Each scene shows the same named points in several views, each turned, perhaps mirrored, and shifted as a whole.
A view may leave some points out. In some views, one point has been moved. Which views, in the order they come, and which point in each? Write none if no view has one.
Scene 1:
view 1:
  noba [ 1.55 -2.98 -1.13  0.94  2.30 -1.52  1.01 -1.19  1.62 -1.68 -5.92  1.10
  2.85 -1.65 -2.98  2.93]
  Mav [ 1.41 -3.41 -2.10  1.12  3.36 -0.35  1.41 -0.07  2.79 -2.14 -5.65  2.68
  2.26 -1.15 -5.23  2.18]
  bim [ 1.13 -3.46 -2.06  0.67  3.53 -0.35  1.92 -0.29  2.58 -2.09 -5.43  2.55
  2.22 -0.92 -5.18  1.92]
  noliz [ 1.12 -4.16 -1.43  0.61  3.41 -0.48  1.71  0.59  2.89 -1.66 -5.78  2.31
  2.55 -0.98 -5.61  1.00]
  Gad [ 1.61 -2.94 -1.03  0.65  2.24 -1.59  1.17 -1.58  1.56 -1.54 -5.96  0.92
  3.14 -1.45 -2.66  2.84]
  zedob [ 2.17 -3.76 -1.39 -0.01  3.22 -0.23  2.47 -1.13  3.22 -1.71 -6.22  2.67
  3.67 -0.41 -4.43  1.65]
  lik [ 2.01 -3.76 -1.68  0.11  3.26 -0.44  2.26 -0.90  3.02 -1.67 -6.25  2.33
  3.48 -0.54 -4.61  1.28]
  gilo [ 1.54 -3.62 -2.15  0.89  3.40 -0.39  1.70 -0.05  2.84 -2.08 -5.88  2.59
  2.43 -1.14 -5.38  1.63]
  Napot [ 1.98 -3.86 -1.48  0.03  3.16 -0.62  2.05 -0.85  3.02 -1.38 -6.34  1.91
  3.80 -0.41 -4.48  0.94]
view 2:
  Mav [-2.66  1.32 -2.51  4.06 -4.01  1.69 -6.56 -1.18 -3.64  1.03  4.43 -4.66
 -2.37 -5.58 -6.32 -7.86]
  Tabop [-2.65  1.59 -2.14  3.97 -3.59  1.87 -6.47 -1.32 -3.25  1.45  4.21 -4.11
 -2.18 -5.32 -6.16 -7.53]
  Gad [-2.90 -0.58 -3.76  3.24 -5.49  0.89 -4.78  0.66 -4.14  2.35  4.22 -5.77
 -2.09 -5.88 -6.36 -6.94]
  Gega [-2.86  1.72 -2.45  4.21 -3.61  1.70 -6.62 -1.27 -3.49  1.30  4.59 -4.27
 -2.24 -5.24 -6.27 -7.82]
  gilo [-2.80  1.49 -2.51  3.90 -3.98  1.64 -6.40 -1.31 -3.27  1.22  4.47 -4.15
 -2.14 -5.55 -6.16 -7.82]
  bim [-2.48  1.42 -2.33  3.90 -3.68  1.89 -6.51 -0.76 -3.43  1.38  4.24 -4.51
 -2.08 -5.56 -6.15 -7.51]
  Napot [-2.80  0.95 -3.17  2.72 -4.67  1.38 -5.55 -0.59 -2.22  1.56  4.31 -3.78
 -1.36 -6.45 -5.53 -7.57]
  lik [-2.71  1.28 -3.14  3.02 -4.35  1.46 -5.90 -0.36 -2.53  1.43  4.57 -3.81
 -1.41 -6.34 -5.63 -7.70]
view 3:
  Gad [-0.38 -0.48 -0.33  5.50  3.80  0.94  0.82  4.21  3.15  0.79 -1.71  0.52
 -1.12  0.75  0.83 -1.36]
  Gega [-0.12 -1.53  1.73  5.77  2.27  3.38  1.57  4.57  1.86 -0.29 -1.73  0.36
 -1.44 -0.64  0.26  0.78]
  Napot [ 0.00 -1.53  0.24  5.65  2.94  2.89  0.37  4.69  3.35 -1.39 -1.74  0.20
 -1.26 -0.49 -0.83 -0.60]
  gilo [-0.10 -1.45  1.41  5.66  2.38  3.28  1.45  4.52  2.20 -0.51 -1.55  0.42
 -1.53 -0.62 -0.14  0.52]
  zedob [-0.10 -1.47  0.43  5.19  2.99  3.15  0.10  4.82  3.43 -1.52 -2.06  0.16
 -1.34 -0.73  0.12 -0.14]
  bim [-0.05 -1.45  1.30  5.79  1.88  2.89  1.16  4.42  2.11 -0.45 -1.68  0.64
 -1.48 -0.57  0.41  0.50]
  noliz [-0.04 -2.10  1.51  6.23  2.03  3.44  1.46  4.57  2.02 -0.99 -1.18  0.24
 -1.69 -0.56 -0.48 -0.37]
  Mav [-0.21 -1.27  1.47  5.42  2.28  3.08  1.57  4.38  2.13 -0.23 -1.38  0.57
 -1.76 -0.55  0.33  0.57]
  Tabop [ 0.02 -1.65  1.54  6.04  1.82  3.16  1.42  4.47  1.88 -0.49 -1.65  0.54
 -1.38 -0.64 -0.08  0.60]
view 4:
  noliz [-4.88  3.06  5.45  2.48 -0.78 -2.90 -3.61  1.39 -0.23  4.67 -3.04 -2.31
 -6.83 -1.33 -2.56  0.37]
  noba [-4.12  3.28  2.99  1.39 -1.12 -0.79 -3.05 -0.09 -1.23  5.38 -1.99 -3.33
 -6.15  0.06 -1.89  1.32]
  Napot [-4.26  3.45  4.30  2.75 -0.84 -1.37 -2.23  0.95  0.13  4.38 -3.51 -2.45
 -6.74 -1.60 -2.20  0.17]
  Gega [-4.67  3.04  4.69  1.79 -1.08 -2.43 -3.79  0.79 -1.28  5.27 -2.86 -2.42
 -6.18 -1.20 -2.06  0.99]
  bim [-5.28  2.89  5.15  2.37 -0.64 -2.06 -3.81  0.46 -0.26  5.66 -3.12 -2.27
 -6.31 -1.36 -2.73  0.79]
  Tabop [-5.43  2.90  5.44  2.35 -0.57 -2.59 -3.76  0.82 -0.39  5.51 -3.36 -2.23
 -6.31 -1.42 -2.57  0.71]
  lik [-4.40  3.29  4.44  2.82 -0.94 -1.35 -2.60  0.72  0.09  4.88 -3.62 -2.22
 -6.50 -1.82 -2.26  0.24]
  gilo [-5.16  2.94  5.04  2.52 -0.86 -2.45 -3.63  0.91 -0.23  5.66 -3.40 -2.33
 -6.21 -1.22 -2.32  0.41]
view 5:
  lik [ 0.82 -0.05 -1.16 -0.14 -0.53  1.02 -0.27  0.38  0.05  0.47 -0.04  0.04
 -0.88 -0.26 -0.41  0.81]
  zedob [ 1.14 -0.05 -1.39 -0.08 -0.72  0.73 -0.12  0.67  0.01  0.57 -0.08  0.01
 -0.67 -0.68 -0.22  0.84]
  Gad [-0.94  0.07 -0.91 -0.01 -0.86  0.95 -0.02  1.18 -1.11 -1.23  2.12 -0.69
  0.65  0.35  0.36  1.30]
  noliz [-0.13  0.34 -1.49 -0.39  0.61  1.15 -0.75 -0.90  0.36  0.74 -0.73 -0.61
 -1.20  0.36 -0.17  1.25]
  Mav [-0.44 -0.03 -1.88 -0.25  0.50  0.69 -1.34 -0.46  0.09  0.29 -0.32 -0.82
 -0.11 -0.05 -0.46  0.33]
  Tabop [-0.43 -0.15 -1.70 -0.20  0.26  0.92 -1.31 -0.85  0.17  0.65 -0.66 -0.52
 -0.78  0.43 -0.26  0.27]
  noba [-1.11  0.13 -1.16 -0.15 -0.46  0.91 -0.24  0.83 -0.96 -1.16  1.97 -0.88
  0.76  0.41  0.28  1.19]
  bim [-0.46 -0.19 -1.73  0.00 -0.01  0.68 -1.26 -0.43 -0.06  0.52 -0.52 -0.63
 -0.50  0.16 -0.06  0.29]
  gilo [-0.11 -0.05 -1.72 -0.35  0.40  0.92 -1.14 -0.58  0.24  0.46 -0.38 -0.49
 -0.50  0.08 -0.55  0.38]
view 6:
  lik [-3.60  1.85 -2.55 -0.40 -0.66  0.00  1.85  3.27 -0.17 -2.24 -5.07 -4.69
  1.08 -0.12  1.08 -0.88]
  bim [-4.12  2.10 -2.46 -0.60 -0.95  0.36  0.95  2.70  0.80 -1.93 -4.95 -5.66
  2.08  0.04  1.57 -0.16]
  Mav [-4.07  1.87 -2.26 -0.61 -1.02  0.47  0.87  2.34  0.97 -2.36 -5.06 -5.37
  2.33  0.40  1.80 -0.32]
  Gad [-2.36  1.31 -4.26 -0.92 -0.91 -0.54  2.96  3.09  0.41 -2.63 -4.91 -5.71
  1.68  0.24  3.93 -1.16]
  Gega [-4.30  1.82 -2.12 -0.32 -1.02  0.52  0.79  2.45  1.15 -2.41 -5.10 -5.33
  2.22 -0.08  1.44  0.15]
  zedob [-3.44  1.97 -2.39 -0.38 -0.35  0.07  2.11  3.15 -0.50 -2.43 -5.29 -5.02
  1.01 -0.06  0.90 -1.08]
  gilo [-4.16  1.80 -2.24 -0.45 -1.05  0.37  0.89  2.59  0.86 -2.30 -5.01 -4.96
  2.01  0.14  1.45 -0.23]
  noliz [-4.37  1.58 -2.49 -0.24 -1.27 -0.58  0.53  2.35  0.55 -1.68 -5.01 -4.73
  1.61  0.30  1.07  0.11]
  Napot [-3.48  1.68 -2.82 -0.44 -0.82 -0.40  1.88  3.35 -0.35 -2.05 -4.96 -4.27
  0.81  0.04  1.19 -1.03]
  noba [-2.57  1.25 -4.07 -0.86 -1.00 -0.46  2.62  2.79  0.69 -2.72 -4.96 -5.72
  1.95  0.34  3.92 -0.93]
view 7:
  lik [ 4.37  1.38 -0.23 -0.63  5.41  2.21 -3.75 -3.78  0.03 -3.33  1.88 -0.60
  4.29 -0.26  2.40  4.51]
  Mav [ 4.94  1.34  0.59 -1.11  5.07  2.28 -4.36 -2.54  0.22 -2.12  0.93  0.04
  4.50 -1.16  2.43  4.41]
  Napot [ 4.40  1.13 -0.42 -0.68  5.35  2.46 -3.60 -3.97 -0.13 -3.49  2.42 -0.75
  4.25 -0.38  2.52  4.21]
  Tabop [ 4.90  1.47  0.12 -1.19  5.09  2.41 -3.78 -2.15  0.34 -1.90  1.31 -0.18
  4.73 -0.78  2.26  4.76]
  bim [ 4.66  1.79  0.24 -0.95  4.95  2.45 -3.99 -2.42  0.25 -2.26  1.09 -0.05
  4.65 -0.93  2.16  4.57]
  Gad [ 4.33  2.11  0.63 -1.12  4.47  3.57 -4.40 -3.27 -1.04 -4.90  1.65  0.08
  2.52 -1.95  2.40  3.04]
  zedob [ 4.16  1.54 -0.15 -0.39  5.46  2.19 -4.02 -4.23  0.15 -3.54  1.59 -0.57
  4.31 -0.05  2.38  4.54]
  Gega [ 5.00  1.37  0.45 -1.31  5.26  2.30 -4.10 -2.24  0.41 -1.95  0.88 -0.07
  4.44 -0.70  2.39  4.90]
  noliz [ 5.11  0.89 -0.16 -1.30  5.08  3.15 -3.84 -2.79  0.44 -1.79  1.87 -0.50
  4.92 -0.49  2.52  4.51]
  noba [ 4.57  1.93  0.79 -1.31  4.50  3.56 -4.54 -3.00 -0.89 -4.43  1.43  0.19
  2.63 -2.01  2.49  3.15]
Moved in: view 4
  moved in view 4: Gega
